In the data rows, 128 means zero.
Here are some points, each followed by its number:
array([134, 133, 136, 111, 154, 130, 131, 127, 119, 122, 136, 147, 116,
       154, 110, 132]) 0
array([ 62,  97, 130, 110,  41,  63,  92, 151,  64, 138,  80, 117, 125,
       147, 188,  69]) 1
array([112, 114, 133, 141, 113, 102, 133, 133, 159, 163, 173, 134, 128,
       141, 123, 116]) 2
array([116,  81, 168, 119, 143, 110, 116, 123, 145, 129, 176, 127, 131,
       153, 110, 106]) 3
array([109, 171,  39, 140,  56, 153, 161, 165, 101, 150,  86, 112, 128,
        83, 160, 159]) 4
array([150,  81, 169, 150, 159, 146, 139,  98, 200, 133, 201, 152, 160,
       186,  91, 154]) 5
array([112, 133, 127, 133, 146, 106, 138, 125, 113, 133, 140, 155, 120,
       137, 146, 122]) 6
array([110, 162, 131, 154, 103, 132, 136, 172, 194, 154, 139, 153, 145,
       104, 125, 153]) 7
array([158, 137, 226,  77, 151,  78,  90, 104, 145, 117, 120, 139, 147,
       130,  73, 138]) 8
array([145, 131, 114, 123, 136, 149, 134, 106, 112, 117,  95,  99, 127,
       122, 126, 130]) 9
array([138,  95, 195,  96, 148, 131,  87, 123, 111,  84, 116, 141, 149,
       140, 118, 133]) 10
array([100, 170,  88, 128, 148, 106, 141, 145,  99, 140, 144, 193,  99,
       128, 137, 117]) 11
array([134,  93, 121,  88, 106, 116, 120, 130,  93, 134,  57,  85, 127,
       109, 173,  79]) 12
array([159, 109,  88, 143, 101, 194, 119, 127, 148, 128,  50,  77, 182,
       115, 133, 135]) 13
array([164, 101, 192, 108, 143, 150, 111, 120, 110, 122, 112, 114, 151,
       139, 105, 131]) 14
array([147, 123, 127, 120, 145, 143, 126, 110, 120, 116,  93, 112, 115,
       122, 130, 139]) 15
array([127, 112, 136, 128, 148, 123, 126, 112, 142, 158, 146, 114, 119,
       143, 124, 115]) 16
array([135, 155, 112, 123, 116, 152, 142, 142, 136, 149, 107, 119, 138,
        86, 125, 160]) 17
array([118, 111, 101, 129, 105, 128, 130, 134, 139, 135, 123, 128, 131,
       127, 130, 117]) 18
array([147, 166, 114, 108, 187, 127, 144, 121,  89, 102, 111, 133,  94,
       133, 127, 133]) 19
array([137, 115, 137, 123, 141, 121, 115, 137, 123, 119, 127, 117, 117,
       146, 141, 124]) 20
array([ 88, 118,  37, 182,  44, 154, 160, 145, 193, 163, 141,  47, 153,
        73, 145, 154]) 21
array([134, 119, 179, 110, 155,  99, 114, 125, 127, 113, 165, 130, 146,
       130, 158, 127]) 22
array([158, 135, 151,  92, 133, 121, 111, 133,  92,  90,  64, 100, 146,
       119, 111,  72]) 23
array([129, 103,  88,  77, 148, 134, 139, 128,  63, 120,  80, 103, 120,
       119, 158, 106]) 24
array([149, 136, 192,  83, 163, 114, 114, 127, 100, 113, 134, 142, 152,
       139, 110, 103]) 25
array([119, 167, 102, 127, 148, 122, 142, 136, 112, 129, 133, 154, 103,
       126, 127, 138]) 26
array([133, 117, 136, 141, 153, 115, 129, 112, 137, 135, 154, 123, 104,
       154, 115, 117]) 27
array([ 60, 152,  61, 154, 106, 104, 162, 150, 165, 147, 196, 144,  94,
       102, 149, 163]) 28
array([155, 108, 108, 109,  93, 170, 109, 125,  86, 101,   0,  40, 143,
        89, 154, 124]) 29
array([134, 137, 123, 118, 151, 123, 137, 121, 116, 133, 143, 149, 106,
       149, 120, 133]) 30
array([136, 113, 132, 126, 149, 116, 127, 128, 137, 139, 159, 125,  91,
       180, 115, 113]) 31
array([132,  82, 138, 111, 142, 125, 136, 147, 125, 151, 147,   0, 147,
       158, 145, 123]) 32
array([156,  77, 176, 126, 134, 185,  95, 121, 129, 110,  83,  70, 135,
       133, 104, 126]) 33
array([168, 167, 134, 123, 129, 140, 118, 128, 116, 104,  69, 116, 133,
       110, 124, 152]) 34
array([135, 101, 137, 147, 154, 136, 132, 111, 187, 139, 178, 127, 132,
       169, 116, 119]) 35
array([ 68, 139,  81, 174,  81, 131, 135, 180, 209, 173, 214, 141, 155,
       118, 125, 118]) 36
array([122, 103, 125, 141, 122, 129, 132, 128, 149, 133, 150, 104, 119,
       148, 129, 118]) 37
array([144, 150, 153, 132, 132, 140, 129, 129, 131, 118, 114, 133, 138,
       115, 119, 153]) 38
array([170, 153, 100, 104, 203, 135, 151, 108, 112, 125, 171, 190, 102,
       146,  85, 173]) 39
array([206,   3, 169,  79, 167, 203,  59,  48, 162,  92,  38,  34, 157,
       155, 101, 120]) 40
array([148, 120, 104, 104, 133, 143, 125, 129, 120, 116,  95, 113, 140,
       125, 111, 131]) 41
array([133,  94, 139, 138, 117, 150, 100, 119, 153, 137,  85,  96, 136,
       127, 117, 126]) 42
array([147, 137, 139, 122, 157, 134, 129, 120, 130, 129, 135, 146, 129,
       140, 114, 146]) 43
array([197, 153, 110, 129, 173, 175, 163, 111, 144, 145, 118, 148, 117,
       115,  92, 175]) 44
array([ 89, 127, 111, 172,  77, 114, 103, 127, 134, 143, 157, 152,  99,
       112, 154, 128]) 45
array([154, 146, 157,  96, 150, 122, 110, 138, 103, 104, 125, 135, 149,
       127, 110, 121]) 46
array([101, 168, 138, 156, 126,  98, 122, 167, 125, 130, 133, 152, 113,
       134, 142, 111]) 47
array([110, 158, 100, 153, 107, 147, 140, 138, 133, 152, 115, 131, 117,
       106, 122, 137]) 48
array([123, 133, 120, 115, 151, 114, 147, 125, 123, 137, 154, 150,  91,
       148, 126, 116]) 49
array([ 94, 106, 117, 189,  67, 165, 124, 114, 178, 155, 124, 146, 148,
        99, 124, 126]) 50
array([122, 179, 109,  87, 155,  86, 130, 142,  67, 123, 146, 170, 120,
       137, 130, 118]) 51
array([104,  82, 157, 120, 134,  63,  75, 127, 120, 156, 172, 143, 105,
       175, 124,  28]) 52
array([140,  87, 147,  76, 117, 122,  91, 111,  74, 123,  66,  75, 139,
       122, 169,  71]) 53
array([124, 144, 122, 120, 152, 107, 154, 125, 117, 136, 164, 140, 102,
       133, 128, 125]) 54
array([123, 134, 124, 152, 109, 143, 129, 129, 157, 148, 128, 129, 126,
       106, 122, 123]) 55
array([ 82, 174,  33, 111, 149, 106, 177, 181, 140, 162, 210, 181,  99,
       133, 131,  87]) 56
array([ 86,  81,  37, 139,  47, 146, 159, 121, 155, 163, 129, 111, 159,
       104, 137,  89]) 57
array([123, 124,  92, 156, 101, 155, 137, 122, 139, 130,  94, 111, 126,
       112, 142, 133]) 58
array([132, 126, 120, 128, 140, 120, 144, 126, 160,  94, 170, 135, 109,
       147, 133, 145]) 59
array([154,  87, 161, 129, 163, 136, 115, 103, 160, 124, 160, 114, 142,
       146, 103, 118]) 60
array([132, 109, 131, 113, 130, 130, 116, 113, 125, 129, 125, 116, 151,
       130, 136, 120]) 61
array([134, 114, 162, 124, 140, 126, 123, 121, 136, 131, 133, 119, 136,
       142, 116, 119]) 62
array([140, 126, 130, 131, 113, 150, 130, 129, 142, 143, 125, 125, 133,
       115, 124, 130]) 63
array([132,  87, 173, 154, 131, 115, 109, 101, 142, 137, 150,  97, 138,
       153, 136,  98]) 64
array([109, 117, 104, 131, 130, 129, 145, 126, 145, 158, 192, 137, 119,
       162, 133, 175]) 65
array([130, 112, 145, 128, 116, 137, 136, 133, 140, 129, 147, 114, 134,
       143,  78, 142]) 66
Which three points above are nearest to each new point by angle? Their numbers follow each, smallest number first.
array([114, 166,  81, 143, 126, 144, 145, 152, 142, 133, 151, 148, 114,
       122, 133, 163]) --> 26 28 48
array([186,  95, 111,  90, 142, 161, 129, 119, 139, 128, 131, 105, 147,
       146, 131, 104]) --> 40 41 61
array([ 94, 190,   0, 153,  25, 189, 182, 161,  85, 128,  16, 115, 123,
        66, 176, 158]) --> 4 48 58
array([145, 106, 187,  89, 192,  98, 115,  91, 118, 101, 146, 104, 122,
       177, 113, 103]) --> 25 60 62
array([120, 119, 121, 134, 140, 129, 146, 136, 148, 132, 165, 145, 120,
       127, 126, 139]) --> 28 59 65
array([128, 108, 117, 114, 126, 138, 132, 131, 118, 133, 112, 118, 125,
       127, 129, 124]) --> 12 24 41
array([129, 164, 150, 104, 148, 101, 128, 150,  95, 105, 114, 190, 117,
       105, 122, 147]) --> 11 26 51
array([104, 151,  75, 137, 117, 128, 151, 128, 131, 136, 144, 133, 107,
       116, 146, 140]) --> 4 28 56
array([111, 144,  82, 156, 100, 106, 149, 149, 136, 121, 139, 146, 117,
       102, 143, 137]) --> 4 28 45
array([107, 155,  69, 121,  97, 140, 158, 146, 115, 147, 102, 130, 119,
        85, 163, 158]) --> 4 17 48
array([111, 154, 110, 125, 140, 138, 139, 135, 125, 116, 125, 168, 104,
       130, 125, 154]) --> 11 26 39
array([165,  80, 150, 110, 109, 163, 109,  88, 147, 129,  92,  88, 155,
       135, 120, 111]) --> 33 40 42
array([149, 148, 123, 113, 168, 121, 121, 116,  89, 124, 108, 131, 114,
       129, 128, 141]) --> 15 19 51
array([126, 136, 147, 100, 159, 107, 118, 121, 134, 124, 134, 144, 118,
       148, 160, 140]) --> 6 20 22
array([135, 123, 136, 133, 129, 161, 130, 123, 153, 134, 122, 118, 150,
       114, 122, 133]) --> 13 42 63
array([120, 139, 103, 136, 114, 142, 137, 129, 123, 137, 100, 129, 110,
       114, 140, 142]) --> 4 48 58
array([109, 144, 104, 143, 142, 110, 135, 140, 117, 127, 159, 151, 110,
       136, 131, 138]) --> 11 26 56
array([122, 147, 137, 133, 106, 126, 122, 131, 134, 122, 123, 132, 152,
       120, 123, 119]) --> 7 50 55
array([159, 178, 171, 134, 130, 174, 107, 134, 118, 118, 112, 151, 164,
        98,  88, 159]) --> 34 38 46
array([132, 124, 159, 135, 119, 122, 128, 127, 153, 131, 156, 136, 158,
       123, 103, 127]) --> 3 5 66
array([ 79, 149, 160, 102, 103,  87,  91, 156,  40,  91,  77, 119, 130,
       134, 174,  93]) --> 1 12 53
array([123, 135, 151, 149, 128, 131, 139, 141, 152, 141, 146, 140, 140,
       116, 117, 125]) --> 7 36 55
array([ 74, 125,  89, 123,  94,  63, 168, 153, 124, 148, 175, 150, 127,
       146, 148,  95]) --> 2 28 56
array([ 98,  99, 110, 121, 114,  89, 127, 134, 115, 149, 153, 143, 125,
       152, 145,  97]) --> 1 2 52
array([124, 107,  97, 118, 126, 133, 128, 124, 115, 128, 116, 112, 110,
       128, 143, 126]) --> 12 24 29
array([136, 165, 127,  95, 153, 116, 146, 135,  98, 115, 133, 167, 121,
       121, 129, 121]) --> 19 26 51
array([110,  96, 105, 143,  97, 157, 129, 130, 156, 155, 131, 108, 130,
       126, 151, 102]) --> 18 21 57
array([ 81, 169, 139, 130,  90,  95, 114, 171, 138, 125, 153, 160, 140,
       133, 128, 124]) --> 7 36 47
array([149, 142, 159, 118, 167, 146, 139, 123, 115, 122, 137, 144, 129,
       131, 108, 145]) --> 0 39 43
array([ 83, 111, 128, 129, 122, 134, 114, 114, 116, 110, 100, 111, 114,
       133, 131, 126]) --> 1 29 53
array([139, 123, 114, 108, 130, 123, 131, 123, 107, 136, 109, 137, 115,
       102, 131, 120]) --> 12 24 53
array([ 92, 121, 141, 129, 122,  93, 139, 154, 137, 175, 200, 188, 128,
       135, 145, 115]) --> 2 6 56
array([121, 103, 148, 112, 128,  82, 115, 126, 118, 121, 151, 118, 107,
       158, 128,  93]) --> 3 31 52
array([146, 102, 163, 155,  83, 161, 103, 109, 177, 136, 119, 106, 150,
       161, 113, 125]) --> 33 42 64
array([132, 138,  78, 147,  98, 144, 161, 131, 122, 114, 110, 126, 121,
       116, 142, 151]) --> 4 48 58
array([138, 135, 112, 117, 150, 132, 140, 118, 142, 121, 137, 146, 125,
       144, 138, 132]) --> 30 39 59
array([112, 117,  89, 163, 116, 133, 158, 141, 209, 167, 201, 150, 107,
       118, 162, 119]) --> 2 28 36
array([147, 189, 161, 132, 140, 130, 122, 136, 108, 127, 102, 177, 133,
        93, 114, 159]) --> 34 38 46
array([120, 118, 111, 142, 182, 116, 147, 112, 140, 159, 189, 165, 107,
       137, 135, 158]) --> 49 54 65
array([129,  95, 155, 153, 119, 137, 142, 121, 169, 141, 168, 131, 136,
       142, 101, 132]) --> 5 35 66
array([142, 157, 159, 136, 133, 139, 129, 134, 115, 124, 119, 150, 139,
       124, 108, 144]) --> 38 43 46
array([ 80, 127, 103, 157,  67, 131, 127, 161, 197, 167, 196, 156, 151,
       125, 110, 132]) --> 2 7 36
array([130, 113, 150, 136, 138, 133, 130, 116, 154, 123, 148, 121, 142,
       143, 110, 133]) --> 5 35 60
array([125, 138,  95, 146, 119, 118, 144, 127, 127, 116, 118, 134, 104,
       114, 135, 135]) --> 4 48 58
array([142, 119, 145, 116, 130, 164, 136, 132, 172, 138, 121, 124, 133,
       121, 113, 137]) --> 42 44 63
array([ 94, 174,   5, 133,  69, 173, 172, 198, 104, 165,  63, 126, 122,
        50, 158, 173]) --> 4 17 48
array([144, 112, 157, 136, 123, 132, 117, 121, 152, 138, 149, 123, 136,
       143, 143, 124]) --> 35 60 64
array([ 98, 162,  62, 156, 129, 131, 177, 128,  91,  90, 103, 157,  91,
       130, 158, 155]) --> 4 11 26
array([130, 120, 130, 133, 112, 139, 116, 121, 142, 127, 116, 113, 144,
       128, 125, 138]) --> 13 33 42
array([153,  92, 104,  77, 150, 144, 134, 116, 122, 132, 140, 102, 148,
       147, 120,  97]) --> 40 41 61
array([119, 173, 104, 139, 151, 128, 137, 146, 110, 129, 131, 148, 106,
       127, 119, 137]) --> 11 19 26
array([116, 148, 109, 129, 128, 108, 136, 143, 125, 131, 140, 152, 112,
       127, 131, 131]) --> 11 26 56
array([148, 129, 158, 113, 131, 137, 123, 132, 147, 125, 142, 135, 139,
       128,  98, 124]) --> 8 60 62
array([102, 187,  94, 128, 102, 120, 151, 137,  77, 111,  93, 148, 107,
        84, 155, 137]) --> 4 26 48
array([123, 102, 114, 124, 118, 123, 122, 132, 113, 131, 104, 111, 135,
       128, 146, 110]) --> 1 12 53
array([ 94, 115, 142, 134, 128, 118, 120, 129, 160, 161, 160, 143, 140,
       129, 137, 118]) --> 2 3 36
